Named turns come first, each shown by rows before and after it. Which turns, in which order, take the first row of each pair that follows to the second? Write the first one first, as in the answered first pair.
turn Q:
-1.307	-1.435	0.567	2.244	-0.642	2.649	1.716	-2.001	-1.093	-2.387	-1.765	1.580	-1.089	-0.470	0.150	0.683	-0.388	0.364	0.548	2.402	0.819	1.746  ->  -0.782	-1.177	-1.047	0.237	-2.225	1.693	-1.200	-3.047	-1.069	-1.253	0.696	1.188	-2.626	-2.531	-1.358	-2.374	1.007	-0.711	0.771	0.291	-0.579	0.611
3.479	-0.055	1.183	2.557	-1.202	-2.037	-0.299	-1.728	-0.438	-0.273	-1.648	1.311	-1.399	-1.531	-0.950	-2.903	1.326	1.645	-2.236	0.746	-0.108	-0.310  ->  2.108	-1.153	1.428	3.798	0.024	-2.124	-0.049	-0.910	-1.267	-0.692	-1.762	1.722	-0.840	-0.500	-0.505	-2.028	0.714	2.796	-1.877	2.099	0.371	1.466
-2.798	-0.518	1.787	1.007	-2.455	5.272	4.480	-0.831	0.474	-2.755	0.492	1.556	-0.823	-1.885	2.218	1.069	-1.439	0.768	3.115	1.278	1.022	-0.246  ->  -3.400	-0.603	0.188	-0.843	-3.212	4.593	1.555	-1.539	-0.469	-1.713	3.201	1.764	-2.278	-2.927	0.689	-2.003	-0.183	0.140	3.896	-0.117	0.216	-0.478
turn X:
-1.996	1.275	-2.205	0.750	-1.728	1.402	2.256	-0.157	1.599	1.192	1.314	-0.025	2.824	-0.969	-1.506	2.996	1.264	-1.055	1.510	1.224	0.054	0.212  ->  -1.404	0.475	-2.366	-0.112	-1.842	0.701	1.568	-1.060	3.156	2.783	-0.614	0.168	3.744	-0.129	-0.835	1.460	0.187	-0.612	1.928	0.597	-0.310	-0.611
0.416	-0.691	-0.089	1.953	0.474	-0.636	-0.235	-0.336	3.037	2.262	-4.328	2.505	1.443	2.771	1.382	-2.080	-3.043	1.634	0.911	0.148	-0.510	0.505  ->  -1.382	0.059	-0.202	4.646	1.393	0.683	1.771	1.920	-1.160	-0.979	0.256	2.734	-0.514	1.099	-0.402	2.174	-0.956	1.157	0.445	2.333	0.836	4.261
1.418	-0.643	3.304	1.638	0.260	-3.202	0.897	-1.128	1.385	0.318	-3.774	0.497	-0.285	-0.969	-0.842	-1.353	1.623	-1.211	0.073	0.854	1.110	-3.286  ->  -0.898	-2.026	3.188	2.892	0.890	-3.975	-0.071	-0.287	-0.087	-0.256	-3.420	1.068	-0.250	0.293	-0.443	-1.347	0.554	-0.042	1.333	1.641	1.895	-1.016
-1.142	0.411	-0.374	-1.400	-0.518	0.990	-0.493	-0.803	0.846	1.605	-0.948	-0.167	0.879	0.827	0.185	0.448	-0.431	-0.694	0.279	-1.383	-1.405	-0.873  ->  -2.602	-0.613	-0.630	-0.361	0.327	0.349	-1.116	-0.020	-0.542	0.638	0.206	0.346	0.884	1.090	0.432	1.082	-0.759	0.223	1.022	-0.304	-0.814	1.211
turn D:
-0.284	-0.331	-3.618	-0.840	-0.274	0.367	-2.656	-2.679	-0.289	0.290	0.252	2.315	0.432	-1.361	-1.174	-3.321	0.349	1.173	0.179	0.269	-2.386	0.554  ->  1.819	1.886	-4.133	-3.160	0.244	0.890	-2.822	1.255	0.270	-0.408	1.243	-0.349	0.701	-0.632	-0.517	0.302	-0.761	-0.776	-0.106	-2.144	-1.175	-1.504
3.780	-0.059	-0.569	0.036	0.441	-3.207	-4.375	0.967	-1.507	2.707	2.415	-3.315	-1.452	-1.097	0.875	0.041	-0.125	-1.897	0.634	0.561	-0.413	-1.379  ->  4.204	1.137	1.086	1.689	1.375	-1.537	-0.312	1.732	-1.601	1.270	1.932	-3.558	-1.163	-1.319	1.038	4.322	0.169	-2.055	-0.968	2.380	0.821	-0.764
0.316	0.035	-0.810	0.182	0.541	0.583	0.637	-0.487	0.591	1.729	0.371	0.760	0.695	1.484	0.983	-0.010	-1.774	1.168	-0.930	-0.817	-0.467	0.349  ->  0.494	0.064	-0.787	0.472	0.434	0.860	1.007	-0.510	0.529	1.665	0.570	0.710	0.891	1.623	0.761	0.050	-1.773	1.057	-1.317	-0.867	-0.153	0.023
-2.168	-1.810	0.667	2.541	0.839	-0.488	1.635	-1.768	-0.187	0.181	-0.556	2.600	-0.151	-0.669	-0.188	-0.787	-0.431	1.322	0.060	0.580	-0.709	1.600  ->  -1.257	-1.902	-1.206	-0.529	0.193	-2.105	-2.460	-0.050	0.612	1.392	0.651	1.365	0.047	-0.175	0.205	-2.530	-1.587	0.535	1.739	-2.011	-0.797	0.168
turn R:
-2.182	-2.216	-0.094	0.738	1.992	-0.422	-1.929	1.937	-0.599	0.061	-1.600	0.592	2.041	2.992	3.140	0.547	-2.535	2.032	0.503	1.101	0.917	2.153  ->  -5.224	-2.280	-1.141	-0.370	1.951	2.674	-0.051	0.453	-0.729	-0.280	-0.413	0.986	1.819	1.433	1.564	1.553	-0.719	1.062	1.004	0.510	-0.346	2.800
0.436	0.626	1.575	2.226	0.928	-1.935	1.472	2.024	-2.700	-1.588	2.118	0.349	-1.050	-0.328	-1.054	2.646	0.132	0.299	-0.583	1.779	2.777	1.783  ->  -2.113	0.483	0.542	0.831	0.056	0.299	1.996	-0.585	-2.236	-1.002	3.564	0.911	-1.497	-2.453	-2.681	1.229	2.017	-0.705	0.049	0.570	0.599	1.863
-5.820	-1.806	-0.245	-2.279	1.606	3.755	2.058	-0.379	2.736	1.573	-2.940	0.023	3.864	3.522	1.806	1.365	-3.638	1.441	3.176	-1.300	-1.007	-0.416  ->  -4.897	-2.509	-0.770	-2.821	0.105	2.726	0.480	-2.784	3.589	2.875	-3.473	0.667	3.095	2.558	1.528	-2.396	-2.784	1.625	3.255	-1.987	-2.470	-1.325
-4.298	-1.080	-0.106	0.189	0.326	2.751	2.871	-2.216	-0.350	-1.384	0.856	2.764	0.258	-0.485	-1.156	0.037	0.626	0.704	1.494	1.330	-1.683	3.223  ->  -0.823	-1.808	0.633	0.889	-0.924	-0.929	-0.099	-4.128	0.611	0.517	-0.807	3.146	-0.279	-0.235	-0.845	-4.875	0.733	1.642	0.959	1.271	-1.625	1.618

Each pair is two turns apart.
0.444	-0.092	0.360	1.764	2.766	-0.196	-4.310	0.523	0.604	0.547	-1.216	0.944	0.122	0.016	0.924	-6.292	1.435	1.042	1.065	-0.705	-1.945	0.114  ->  1.354	1.957	0.613	0.949	4.565	0.990	-2.714	5.304	0.603	-1.319	-1.358	-1.578	1.122	1.898	2.305	-0.189	-0.538	0.058	0.802	-1.382	0.516	-0.642 -> D then Q
-3.570	0.514	0.550	-0.512	0.689	2.147	-0.863	1.389	-3.673	-1.621	3.466	-0.161	-0.512	-0.927	-1.343	3.794	-0.054	0.555	0.701	1.221	1.774	2.380  ->  -0.066	1.970	2.300	-0.749	-1.422	3.637	2.797	-3.632	-0.202	0.079	-0.412	0.283	0.131	-3.133	-1.899	2.027	2.161	-0.377	-1.558	0.573	-0.576	-1.899 -> X then D
1.244	-0.635	0.915	-0.797	-1.937	2.580	1.820	-0.729	-3.718	-2.373	1.856	-1.189	-0.870	-3.301	-2.566	0.279	5.838	-1.490	-0.597	-1.044	-1.001	-0.314  ->  3.118	-1.773	1.765	-2.193	-1.851	1.908	1.641	-2.544	0.977	0.589	-5.503	-1.603	2.854	0.436	0.522	-1.860	2.078	-0.066	-0.288	-1.832	-0.924	-3.355 -> Q then X
0.936	3.132	1.368	0.284	1.716	-2.171	2.418	-2.734	0.914	1.089	-0.982	2.220	3.202	-1.189	0.119	-1.985	3.470	2.892	-0.010	-0.773	-2.270	1.511  ->  2.912	3.899	0.520	-1.086	2.795	-4.025	-0.238	1.745	0.890	0.683	-0.634	0.057	3.675	1.137	2.002	-0.260	0.719	2.846	0.460	-1.975	-0.357	0.513 -> D then R
-0.147	-0.847	3.744	2.522	-0.799	-0.849	2.840	-3.336	0.331	0.480	-3.444	1.255	-0.400	-0.568	0.216	-2.093	0.715	2.143	-2.347	2.666	0.516	1.874  ->  -1.930	-1.584	1.180	1.345	-0.062	-2.708	-2.437	0.347	-2.845	-0.698	2.631	0.913	-2.785	-1.239	-0.717	-2.495	0.555	1.722	-0.220	1.595	1.543	4.518 -> D then X
